One vector is turned by the same rotation once a step. Each row is the vector after some number of steps, and that number follows the row.
The counts run from 0 to 1089.
[  8,  -5,  -3,  27, -37, -36,  23,  11, -24, -50,  28,   3,  12,   6, -13,
 -23,   7, -16,  -7,  12,   9,  24,   8,  12,  19,  -1, -11,  22,   5, -27,
  44,  28,  -4,  15, -16, -12,  49,  23,  27,  18,  13,  37,  33,  44,  24,
   7, -25,   3, -40] => 232
[ 50, -41, -21,  38, -13, -15,  25, -25,  12, -21,   6,   9,   7,  20,  13,
  16,  14, -14,  -6,   0,  -4,  34,  25,   7, -14, -19,   0,  46,  -8, -20,
   2,   5,  10,  31,  24, -29,  15,  16, -30,  37, -36, -11,   8,   3,   7,
   4,  -1, -30,  -8] => 464
[-10,  40,  19,  21, -19, -20,   9,  14,  -6, -14,  13,  -7,  18, -15,  23,
   2,  27,   9, -13,  14,  15,  32,  27, -14, -62,  18,  22,  -8,   6, -30,
  41,  -7, -19, -37,  -6, -18, -36,  33,  -7,   5, -13, -36,  16,  -6,  36,
  -6, -11, -30,  21] => 383
[  4,   5, -18,  24, -18,  -9,   7,   0, -31, -69,  23, -25,  -1,  10, -14,
   8,   6,  -2,  -4, -14,  30,  44,  -2, -18,  48,  -8, -14,  19,   5,  -6,
  47,   4, -12,  17, -27,   5,  26,   0,  18,  28,  -3,  28, -11,  15,  21,
  18,   6,  -2, -46] => 233
[  0,   6,  -3,  45,  24,  14,   4, -14, -23,   5,  -2,  10,  28,  -3,  59,
  -7,  15, -12, -16,   2,  35,  15, -31,  27, -29, -11,  -7, -15,  30, -47,
  -4,  18,  40,  26,  12, -30,  -7,  21, -38,   7, -17,   1,   1, -11,  31,
 -16, -33, -15,  30] => 790
[-10,  -7,  -1, -25,  -9,   6,  24, -49,   7,   3,   0,   5,  10, -19,  23,
  -1,  32, -33,  13,  16,   0,  22,  -3,  27,  11,   3, -33,  14,  -2, -24,
  36,  30,   9,  62,  43,  -5, -10, -16, -16,  38,   6,  30, -13, -17,   3,
  10, -14, -37, -13] => 141
[-30, -14,  34,  11,   8,  22,  26, -10, -24, -41,  18,  22, -22,   7,  30,
  10,   0, -23,  -3,  -9,  41,  38, -23,  -4,  -1,   0,   8, -26, -27, -36,
   1,  41, -18,   8,  -2, -47,  17,   6,  33,  15,  28,  16,  15, -24,   8,
  -5,  17, -14, -30] => 1039
[-15, -14,  18,  11, -10, -23,   2,  20, -11, -47,  14,   4,  20, -24,  10,
  -8,  14,   5,  -1,  17,  -8,  32,  14,  23, -12,  27,   6, -35,  36, -36,
  34,  13, -19,  11,  14, -22, -13,  12,   8,  39,  -4,  30,  11,  32,  26,
  21, -31, -42,  13] => 34
[ 11, -13, -17, -12,  18, -46,  44, -21, -18,  23,  -4,   9,   2,   4,  43,
  -3,  12, -67,   4,  10, -18,  -5,  28,  -1,   5, -28,   4,   8, -10, -27,
  40,  -7,  10,  -4,  -5,  38,  -5, -14,  12,  34,  13,  25,  60, -12,   8,
  15, -21,  11,  -9] => 414
[-12,   7,  17,  48,  32, -16,  17,   6, -24,   7,  -5, -45,   9,  -8, -17,
  -3,   6, -44,  16,  12,  -2,   9, -19,  24,  37, -18,  14,  55, -21,   9,
  -3,  14,  37,  19, -37,  10, -32,   0,  35,  -4,  -4,  10, -15,   3,  13,
  16, -24, -41,   3] => 16
[ 32, -53,   2,  22,   2,   1,   7,  -1, -38, -26,   8,   5,  30,  -2,  27,
   0,  24, -27, -23,  -8,   8,  22,  11,   9, -23, -13, -21, -16,  22, -40,
   2,  10,  11,  -2, -23, -36,  33,  46, -14,   5, -24,  15,  56, -26,  24,
 -10,   0,   0,   1] => 114
[ -5,  43,   4,   9,  33,  50,   0,  -5,  -5,  12,  24,  22,   8, -28, -11,
 -14,  32, -28,  -4, -37,  23,  29,  14, -29, -39,   5,  29, -22,  15,  -1,
  23,  -8,  32, -17, -48, -11,   5,   9,  -9,  -6,  -5, -29,   5,  10,  17,
   0, -20, -20,  -6] => 120
[ -7,   6,  -6,  20,  33,  25,  43,   2,   9,   6,   6,   8, -25,   8,  32,
  23,   4, -26, -12,  14, -10,  45, -34, -15,  10, -23,  12,  47, -12, -12,
  -5,  39,  15,  29,  24,  -4, -44,  11, -12,  25,  23, -25, -41,  16,   3,
  -2,   1, -42,   6] => 1073
[ 19, -40, -29,  -9,  19, -36,  44, -52,   2,   3,  -3, -27, -13,   0,  26,
  -4,  27, -31,  16,  -7, -28,  24,  -3,   3,   1, -21,  10,   6, -15, -16,
 -19,  13,   9,  28, -27,   1, -20, -23,  19,  46,  -6,   2,   7, -27,  13,
  28, -12, -59, -26] => 609
[  4,  -3,  30,  -4,  21,  -9,  41,  18, -34, -35,  27, -37,   0,  20,   0,
  27,  24, -20,  31,   1,   3,  44,  23,  -4,  28,   8,  26, -19,   8,  -7,
  -1,  -4, -11, -18, -55,   5, -34, -13,  31,  15,   4,  14, -11, -26,  -4,
  19,   6, -38, -14] => 28
[ -1, -11, -16,   5,  -4, -38,  37,  -1, -20, -44,  28, -31,  -9,  35, -11,
  38,  20,   8,  14,  13,  15,  22, -16, -31,  10,   7,   4,   5, -27, -27,
   8,   2, -30,  15,  -9, -21,  -5,  -5,  14,  38,   9,  41,  -1, -25,  19,
  17,  26,   0, -35] => 571
[-16,  19,  25,  32,  21,  -6,   1,   9,  -9,  27,   4, -39,  24, -13,  47,
  11,  11, -27, -36,   2,  -8,   3, -12,  22, -25, -21,  15,  39,   6, -18,
  21,   5,  14, -27,  31,  21, -61,  28,  18, -22,  19,  -4,  10, -36,   5,
   9, -19, -42,  27] => 877
[  6, -29,  20,  17,  16,  10,  56,  27, -10, -23,  -2,  30,  11,  15,   9,
  21,  33, -36,  16, -15, -34,  46,  34,   6,   7,   8,   6,  43,   6, -16,
   0,   0, -30,   1, -23,  16, -40,   6,   0,  29, -30,   5,  -2,  -2,  -9,
   7,  13, -32,  13] => 890
[-13,  44,  -4,  20,  36,  11,  21,  -1,   1,  -8,  23, -29,  16,  -2,  21,
  22,   0,  -6,   2,   8,  30,  27,  -8,  -6,  29, -12,  20,   6,   2,  30,
   2,   3,  23,  20,   0,  19, -54,  -5,   5,  19,  39,  -9, -48,  10,   6,
  13,  -3, -44,   6] => 211
[-42,  29,  20,  39,  -2,  -7,  36,  42,  -8,  -1,  13,  14,   7,  24, -27,
   3,  23, -32,  15,   8,  -2,  26, -17,  30,  -1,  12, -14,  55, -41,  -9,
  16,  35,   8,  34, -18, -21, -34, -13,  14,  -4,  -9,  21, -11, -12, -12,
  -2,  13, -12,  -2] => 563
[  9, -16,  12,  -8, -14,  -8,   8, -64, -14, -10,   2, -33, -11,  -2,   0,
  10,  16, -18,  24,  -3,  25,  23,  24,   3,  13, -19, -17,   1, -26,  10,
  11,   5,   4,  40,   3, -29, -11, -20,  -6,  37,   3, -11,  -9, -38,   7,
  36,  -3, -54, -43] => 533
[-13,   5,  26,  22,  55, -13,  12,  -5,  -6,  27, -10, -41,   0, -13,  -4,
  22,  27, -45,   2,  -8,  29,  21, -10,   4,  -6, -19,  59,  31, -16,  13,
  -4, -12,  35,   9, -25,  28, -48,  13,   6,  18, -11, -18, -19,   4,  15,
  23,   4, -25,  -7] => 875
[ 31, -31, -16,  30,  -7, -23,  25, -64,  12, -24, -16, -23, -20,   2,   1,
   0,  15, -13,  14, -21,  14,  25,  41,  -2, -15, -27,  32,  40,  -5,   1,
   6, -15, -12,  31,   0,   6,  38,   0,  13,  15, -15,  -4,   3,  -4,  13,
  22, -18, -36, -36] => 271
[ 13,  33, -70,  18,  28,  39,  13, -32,  -3,  13,  15,  -3,   9,  23,   4,
  -3,  14,  -5, -13, -23,   9,  22,   1, -33,   1, -18, -11,  -5, -30,   1,
  17,  -6,  38,  25, -27, -17,  -4, -19, -44,  40,   1,   1,  25, -32,  -6,
   8, -10,  -9, -52] => 325
[-12,  15,  22,  -8,  -3,  41, -10, -15, -13,  -9,  25,   0, -35,  -4,  -5,
  19,  31, -47,  29, -12,  25,  36, -25, -15,  -9,  11,   2,   4, -11, -44,
  27,  19, -21,  46, -13, -39,  11,  -5, -33,  24,  -4,  -3, -16, -23,   3,
  14,  10,  -1, -22] => 651
[ 15, -15,  12,  14,  31,   2,  44,  -3, -32, -52,  13,  -5,  22,  20, -11,
 -18,  17, -32,  11, -14,   0,  31,  35,   9,  30,  -3, -17, -26, -26, -23,
  -9,   9,  19,  21, -42,  -6,  22,  35,   7, -16, -35,  48,  22,  -2, -14,
   5,  11,  12, -23] => 430
[-20,   5,   0,  18,  34, -11,  41,   2,   6, -38,  17,  -1, -21,  -7,  24,
 -19,  -8, -19, -28, -26,  31,  33, -29,  -8,   9, -20,  13, -27, -18,  -6,
  17,   4,   5,  42, -27,   5,  -4, -23,  28,  25,  37,  30,  24,  26, -18,
  -1,  -5,  45, -56] => 830
[  0,   1,   2,   0,  -9, -42,  70, -13, -19,  -7,  19,  11,  29,  11,  13,
  12,  22, -54,  15,  18,  18,  -9,  47,  13,  16,  -9,  -3,  23,  -4,   7,
  17,  -1,  12,  15,   8, -28,   2,  31,  45,   5,  44,  11,  41, -13,   7,
  11,  17, -13,   2] => 885
[  5, -12, -20,   9, -18, -52,  46,   9, -17, -31,  24,  -8,   4,  33,  -3,
  17,  10, -11,  -8,  28,   7,   4,  -3,  -6,  -9,   1,  -7,   5, -31, -29,
  13,   9,  -6,  18,   7, -33,  -9,  11,  20,  46,   6,  36,  52, -11,  21,
   7,  12,  20, -16] => 570
[ 14, -20,   8,  40,  26,  -1,  24, -28,  -3,  -2,  12, -16,   1, -11,  33,
 -10,   8, -26,  -8,   1,  29,  22, -34,  25, -23, -33, -10,  -6,  11, -25,
 -23,  14,  39,  50, -36, -24,   8,  -5, -35,  19, -29,   0, -11,  -5,  39,
  -2, -16,   4,   3] => 791
[ -5,  11,  22,  21,   1,  47, -22,   5, -30, -41,  28, -21,  11,  15, -27,
  47,   8,  -6,  15, -24,  22,  42,  22, -35,   7,   2,  16, -19, -21,  -1,
  16, -13, -31,  27, -11, -49,  -2,   9,  -2,   8,   7, -14,   8, -36, -21,
  18,   7, -32, -16] => 1043
[ 14,   8, -25,   0,   8,   0,  35, -20, -15,  17,  -3,  17,   1,   3,  69,
  14,  10, -47,  -5, -23, -19,  14,  24, -18,  15, -27,   4,   7,  11, -17,
  38, -12,  -3,  -9,  15,  29, -17, -14,  10,  31,  39,   8,  55, -34, -19,
  -4, -25, -11,  -4] => 413
[ -4,  19,   9,  -4,  48,  33,  26, -41,  -1, -16,   1, -25, -13, -24,  -9,
 -20,  25, -26,   0, -29, -13,  27,   8,  -9,  12,  -4,   7, -15, -21, -10,
  25,   5,  12, -14, -22,  46,  -3,  15,  31, -34,   4,  44, -11,  15,   6,
  12,   2, -24, -42] => 1016
[  1,   9,   1,  18, -31,  19,   6, -19, -36, -14,  22, -36,  -1,  32, -22,
  36,  27,   5,  24, -11,  35,  33,   7, -38, -19,   7,  13,   5, -20, -13,
  31, -15, -22, -16, -30, -29,   2,  -9,  13,  12,  14,  -6,  24, -60,  10,
  12,  28, -31, -27] => 378
[-35, -26,  46,   3,  -1, -13,  12,  -5, -37, -40, -11,  12, -22, -14,  19,
   5,  20, -34,  -1,  10,  28,  27, -22,   9, -16,   9,  -6, -35, -20, -35,
  28,  28, -13,  20,   9, -22, -11,   5,  33,  18,   6,  46,   4, -26,  13,
   0,   8,  -4, -17] => 1038
[-17,  -1,   4,  52,  20,  24,  -9,  17, -31, -24,  18, -12,  -9,  18, -11,
  21,  -8, -37,  14, -38,  58,  27, -30,   8,  17, -13,  21, -15, -22,  -6,
   4,  11,  23,  44, -32, -25,  37, -26,   3,  26,  -3,  13,   3,  -2,  -5,
   8, -18,   4, -17] => 442
[-40,  67,  11,  25,  -4,  22,  -2,  29, -11,   8,  26, -15, -22,  -5,   3,
 -13,  -4, -27,   0,   2,  18,  15, -22, -33, -10,  -1,  18,  -9,  -6,  -2,
  56, -10,  14,  12, -59, -12, -34, -30,  -3,  24,  11, -28,  -5,  -9,   5,
  23, -21,  -7, -18] => 914
[ 11,   6,  43, -16,   1, -34,  19, -19,   7, -32,  31, -43,   5,  -9,   7,
  17,  14, -40,  -2,  21,   1,  15,  17,  -5,  38, -22,  -9,   7, -25,   0,
  36,  15,  13,  30,  12, -12, -52,  34,   4,  13,   7,  27,  -6,  -4, -11,
  32,  23, -27, -37] => 145
[ -3,  65,  23,   5,  25,   6, -11, -11,  -3,  29,   7, -40,  27, -23,  29,
  -2,   7, -36, -14,  14,  15,  -8,  -8,  -4,  24, -23, -21,   0,  -9,  11,
  45,   1,  49,  10,  24,  14, -47,  26,  -8, -14,  34,  -7,  -3,   2,  -3,
  18, -15,   3,  11] => 406
